128 stands for zero in the data rows.
Planes, each given by two rows, then its number:
{ 97, 112, 128,  80,  43,  67, 142, 128, 128,  91, 128, 128, 128, 177, 128,
 128, 128,  40,  91, 128, 128, 128, 128, 135}
{130,   1, 128, 131, 133, 132, 127, 142, 128, 131, 160, 128, 197, 125, 184,
 122, 128, 134, 130, 128, 128, 128, 128,  82}
0
{128, 191, 128, 142, 128, 130, 255, 128, 128, 121, 128, 128, 128, 128, 128,
 144, 128, 128, 156, 128,  61, 128, 128, 141}
{122,  64, 128, 129,  65, 128, 141,  46, 128, 127, 128, 128, 125, 128,  75,
 130, 128,  67, 131,  57,  97, 128, 128, 129}
1
{128, 164, 128, 128,  71, 128, 128, 128, 140,  88,  75, 128, 128, 128, 193,
 128,  76,  85,  85,  63, 128, 128, 187, 128}
{128,  93, 128, 128, 102, 128, 128,  99, 126, 136,   2, 117, 128, 128,  76,
 147,  82, 156, 136, 176, 128, 128, 112, 128}
2
{ 60, 130, 128, 128, 128, 197,  95, 148, 128, 128, 179, 128, 128, 128, 128,
  97, 128,  86, 128, 211, 128, 128, 185, 161}
{162, 113, 105,  96, 128,  94,  84, 118, 102, 192, 150, 184, 128, 128, 183,
 143, 128, 126, 151, 186, 197, 128, 100, 112}
3
{117, 160, 128, 128, 128,  82, 128, 128,  94, 144, 128, 189, 131, 128, 150,
 128, 128, 157,  92, 182, 102, 242, 128, 128}
{ 59, 123, 128, 128, 172, 136, 117,  54, 137, 125, 128, 118, 214, 128, 141,
 128, 128, 123, 134, 204, 132,  97, 101, 128}
4
{  6, 100, 128, 113, 128, 128, 128, 128, 128, 128, 141, 166, 128,  95,  94,
 132, 128, 128, 128, 128, 152, 179, 120,  60}
{143,  93, 155, 125, 240, 128,  97, 142, 128, 128,  47, 181, 147, 122, 136,
 129, 106,  98, 122, 128, 133, 138, 126, 139}
5
{ 62, 128, 109, 128, 128,  70, 103,  71, 128, 128, 210, 160, 172, 128, 167,
 128, 126, 108, 161, 128, 128, 181, 129, 128}
{187,  92,  77, 128, 128, 132, 130, 132, 128,  90, 122, 138, 163, 128, 129,
 128, 130,   5, 125, 128, 175, 124, 128, 128}
6
{128, 132, 128, 128, 117, 190, 146,  54, 128, 125, 126, 128, 128, 204, 149,
  69, 157,  91, 128, 174, 189, 128, 128, 128}
{128, 128,  91, 128,  61, 120, 126, 137, 134, 128, 128, 128, 128, 154, 125,
  98, 124, 133,  79,  16, 164,  93, 150,  86}
7
{128, 128, 181, 137, 157, 128, 128, 129, 128, 185, 176,  79, 128, 128,  36,
 128, 106, 128, 128, 128, 206, 132, 117, 155}
{128,  98, 137, 130, 133, 128, 137,  87, 183, 138, 136, 131, 128, 128, 129,
 128, 124,   0, 128, 145, 112, 106, 126, 122}
8
Each row below is a point in one of these planes. After each row, the number of its plane:
{132,  72, 126, 124,  87, 124,  89,  95, 125, 138, 130, 124, 123, 128, 106,
 124, 131,  98, 122,  94, 143, 131, 121, 117} 1
{ 37, 113, 128, 121, 109, 125, 136, 122, 123, 123, 143, 144, 124, 100, 109,
 128, 131, 126, 131, 127, 142, 164, 124,  79} 5
{127,  38, 130, 116, 108, 126, 127, 138, 127, 125, 145, 128, 177, 133, 172,
 126, 126, 107, 123, 122, 129, 123, 138, 101} 0
{130, 162, 122, 120,  92, 131, 131, 117, 136,  98,  93, 127, 134, 129, 176,
 131,  96,  91, 102,  85, 127, 126, 170, 132} 2
{125,  71, 128, 122, 117, 130,  31, 113, 131, 137, 132, 134, 129, 120, 117,
 119, 128, 122, 116, 116, 165, 128, 122, 121} 1
{114,  96, 134,  99,  72,  94, 142, 128, 129, 109, 133, 133, 141, 153, 133,
 127, 131,  83, 106, 130, 136, 131, 125, 130} 0
{128, 151, 115, 126, 117, 133, 122, 152, 101, 118, 124, 129, 126, 134, 141,
 126, 132, 203, 125, 118, 129, 140, 125, 122} 8
{ 35,  98, 130, 108, 157, 125, 117, 138, 123, 126, 116, 165, 136,  97, 106,
 131, 127, 114, 125, 119, 151, 164, 123,  74} 5
{127, 123, 118, 129, 119,  94, 122, 172, 133, 128, 136, 125, 123,  93, 118,
 157, 110, 153, 118,  76, 102, 122, 135, 114} 7
{177, 130, 124, 124, 129,  76, 145, 120, 128, 140,  95, 137, 129, 132, 132,
 147, 134, 153, 134,  80, 131, 129,  91, 109} 3
{189, 153, 115, 137, 103, 132, 137, 117, 126, 129, 142,  86, 124, 144, 148,
 127, 130, 136, 134, 137, 116,  97, 131, 153} 5
{133, 122, 144, 130, 165, 108, 115, 142, 116, 126, 128, 132, 130,  86, 125,
 168, 113, 135, 157, 176,  80, 140, 113, 148} 7
{ 97, 109, 130, 136, 156, 156, 124,  84, 154, 119, 134,  91, 179, 123, 124,
 122, 125, 111, 135, 144, 143,  55, 109, 139} 4
{170, 129, 126, 133, 126,  82, 151, 119, 135, 126,  92, 122, 127, 131, 119,
 145, 126, 162, 120,  60, 114, 135,  96, 108} 3
{130, 176, 133, 143, 134, 129, 200, 137, 124, 115, 131, 124, 118, 120, 135,
 144, 135, 133, 143, 141,  92, 129, 135, 136} 1
{126,  75, 127, 128,  86, 128, 116,  67, 125, 130, 129, 124, 120, 124,  94,
 127, 122,  77, 123,  81, 119, 131, 128, 132} 1
{136, 112,  87, 126, 126, 104, 118,  97, 136, 110, 165, 145, 170, 125, 145,
 122, 128,  47, 139, 130, 157, 153, 131, 132} 6
{127, 102, 127, 121, 112, 131, 134, 103, 125, 140,  39, 128, 129, 127,  79,
 141, 108, 146, 135, 175, 132, 131, 113, 132} 2
{161, 115, 103, 102, 128,  87,  87, 112, 101, 192, 135, 179, 129, 125, 176,
 141, 122, 132, 151, 179, 188, 129,  99, 112} 3
{ 63, 133, 130, 144, 127, 190, 130, 145, 146,  97, 156,  98, 120, 126, 103,
 104, 132,  98, 120, 159, 100, 139, 179, 161} 3
{123, 130, 165, 136, 150, 129, 124, 141, 115, 174, 162,  92, 128, 135,  63,
 125, 111, 161, 126, 130, 191, 138, 117, 147} 8
{ 94, 132, 126, 120, 129, 179,  94, 144, 128, 143, 166, 138, 129, 129, 138,
 108, 126,  91, 129, 191, 141, 131, 168, 142} 3
{174, 122, 130, 134, 127, 167, 140, 160, 120, 123,  81, 110, 107, 130, 106,
 132, 126, 128, 107, 130, 133,  86, 124, 124} 6
{ 81, 120, 125, 125, 166, 141, 123,  70, 142, 122, 127, 112, 189, 124, 139,
 123, 129, 114, 143, 176, 137,  83, 114, 124} 4
{141, 192, 133, 150, 179, 159, 125, 116, 127, 146, 116, 128,  93, 107, 102,
 133, 133, 181, 150, 125, 133, 123, 118, 152} 0
{151, 140, 130, 155, 182, 163, 120, 121, 133, 146, 126, 138, 125, 102, 124,
 135, 128, 177, 146, 126, 134, 128, 128, 127} 0
{126, 104, 126, 125, 132, 167, 125, 109, 158, 115, 124,  77, 133, 134, 114,
 127, 131, 101, 151,  96, 149,  26, 132, 124} 4
{121,  94, 126, 131, 144, 126, 129, 117, 125, 153,  95, 120, 141, 127,  60,
 134, 139, 166, 153, 188, 129, 125,  90, 133} 2
{123,  79, 131, 122,  77, 130, 118,  64, 135, 128, 117, 122, 128, 131,  86,
 128, 129,  83, 125,  74, 116, 122, 125, 125} 1
{124, 143,  78, 125,  97, 122, 117, 149,  98,  80,  91, 160, 119, 122, 205,
 125, 149, 201, 127, 120,  72, 137, 133, 111} 8
{146, 167, 131, 158, 197, 173, 116, 124, 129, 149, 123, 134, 102,  92, 119,
 136, 133, 185, 150, 128, 129, 123, 131, 129} 0
{163, 158, 109, 127,  55, 133, 151, 120, 128, 126, 178,  83, 115, 139, 136,
 124, 143, 145, 130, 133, 116, 106, 128, 137} 5
{211, 112, 103, 122, 129, 162, 140, 167, 129, 111,  75, 115, 122, 131, 117,
 123, 125,  62, 106, 125, 159,  93, 118, 134} 6
{176, 131, 127, 130, 129,  86, 163, 114, 132, 108,  86, 116, 131, 131, 119,
 150, 128, 160, 126,  53, 114, 131,  93, 111} 3
{173, 137, 132, 137, 129,  84, 164, 114, 131, 115,  86, 119, 132, 130, 115,
 149, 128, 166, 131,  41, 119, 131,  83,  99} 3
{112, 198, 124,  99,  84,  95, 140, 124, 130, 111, 110, 125,  83, 159,  97,
 132, 127,  77, 112, 130, 125, 119, 128, 163} 0
{137,  90, 127, 124, 129, 130, 130, 104, 115, 146,  47, 120, 128, 124,  67,
 146, 105, 156, 146, 181, 130, 127, 100, 126} 2
{166, 101,  74, 125, 137, 116, 118, 118, 126,  94, 136, 141, 168, 128, 137,
 126, 125,  21, 134, 125, 163, 136, 124, 123} 6
{134, 143, 127, 124, 159, 131, 132, 147, 124, 135, 217, 140, 126, 129, 133,
 123, 170, 125, 137, 118, 126, 126, 118, 127} 2
{130, 125, 151, 132, 165, 141, 138, 121, 131, 127, 122, 130, 128, 116, 135,
 148, 134, 132, 152, 195, 115, 150, 126, 153} 7
{123,  43, 127, 101,  90, 106, 127, 131, 131, 115, 143, 127, 162, 149, 162,
 123, 122,  91, 112, 133, 134, 132, 128, 108} 0
{133, 120, 108, 105, 129, 135,  86, 121, 110, 176, 165, 164, 125, 132, 164,
 123, 117, 117, 148, 192, 172, 131, 129, 128} 3
{130, 108, 130, 123, 102, 125, 124, 109, 129, 126,  21, 122, 126, 124,  96,
 137,  85, 147, 127, 153, 126, 131, 126, 121} 2
{103, 130, 146, 152, 127, 150, 152, 137, 141,  80, 120,  92, 128, 125,  91,
 110, 122, 129, 109,  93,  86, 124, 148, 150} 3
{132, 132, 127, 128, 121, 174, 145,  75, 132, 123, 126, 124, 129, 190, 145,
  87, 147, 105, 131, 168, 178, 132, 134, 126} 7
{126, 133, 152, 129, 181, 127, 126, 135, 123, 130, 135, 130, 124,  91, 123,
 155, 122, 123, 167, 207,  90, 159, 113, 166} 7
{133, 127, 168, 132, 149, 125, 132, 126, 128, 165, 162,  95, 129, 131,  64,
 127, 117, 142, 127, 124, 184, 132, 125, 147} 8
{126, 126,  91, 131,  65, 105, 126, 150, 132, 128, 131, 128, 133, 146, 125,
 104, 123, 136,  89,  33, 155,  98, 145,  95} 7
{177, 118, 114, 104, 126,  78, 125, 112, 116, 159, 119, 157, 125, 135, 156,
 146, 122, 150, 141, 133, 171, 130,  80,  98} 3
{130, 138, 103, 125,  79, 162, 138,  89, 137, 126, 123, 132, 133, 180, 131,
  72, 142, 111,  97,  73, 184, 108, 135,  99} 7
{138, 189, 125, 130, 163, 124, 151, 179, 127, 132, 133, 118, 134, 120, 160,
 131, 134, 170, 131, 171, 128, 125, 127, 136} 1
{ 86, 156, 157, 132, 115, 121, 127, 115, 129, 159, 138, 129, 110, 130, 136,
 127, 126, 211, 128, 123, 100, 129, 128, 131} 6
{121, 128, 164, 132, 145, 127, 134, 142, 110, 164, 152, 100, 133, 126,  65,
 129, 118, 158, 124, 120, 178, 137, 124, 148} 8
{125,  76, 129, 121,  91, 129, 105,  91, 132, 127, 132, 127, 126, 129, 100,
 133, 121,  87, 116,  81, 131, 129, 130, 128} 1
{129, 128, 116, 124, 115,  94, 120, 162, 130, 140, 137, 131, 132, 101, 116,
 144, 112, 143, 111,  82, 105, 121, 136, 115} 7
{127, 110, 130, 124,  91, 127, 125, 100, 134, 125,  18, 119, 130, 132,  92,
 150,  76, 136, 125, 150, 120, 132, 129, 128} 2
{ 78, 141, 133, 137, 127, 100, 117, 103, 128, 149, 163, 133, 139, 127, 147,
 127, 123, 174, 145, 127, 108, 150, 125, 125} 6
{ 94, 114, 122, 132, 145, 155, 116,  94, 138, 128, 123, 100, 175, 130, 125,
 128, 135, 111, 144, 148, 141,  79, 114, 137} 4
{182, 121, 135, 130, 127, 159, 143, 162, 133, 124,  86, 112, 101, 131, 111,
 128, 130, 114, 111, 129, 136,  96, 135, 128} 6
{125, 190, 127, 134, 150, 130, 202, 162, 130, 126, 127, 127, 133, 123, 139,
 140, 131, 148, 143, 153, 101, 128, 131, 140} 1
{136, 103, 131, 132, 128, 129, 133,  98, 176, 130, 127, 142, 129, 129, 143,
 133, 131,  22, 128, 140, 106, 111, 128, 125} 8
{108,  98, 150, 125, 213, 132, 106, 140, 124, 131,  77, 178, 143, 124, 128,
 130, 115, 106, 122, 127, 147, 144, 118, 122} 5
{123, 154, 132, 119, 147, 127, 125, 142, 131, 122, 207, 133, 128, 126, 163,
 114, 155, 107, 116,  97, 128, 131, 140, 132} 2
{127,  83, 135, 131,  91, 120, 141,  77, 127, 133, 129, 129, 126, 131,  87,
 135, 125,  86, 134,  85, 111, 121, 123, 129} 1
{131, 136, 151, 127, 164, 111, 129, 147, 123, 126, 122, 136, 127,  93, 117,
 155, 115, 134, 146, 164,  92, 137, 122, 150} 7
{137,  45, 129, 126, 128, 129, 125, 133, 131, 128, 150, 132, 169, 134, 162,
 122, 126, 134, 127, 124, 128, 132, 126, 100} 0
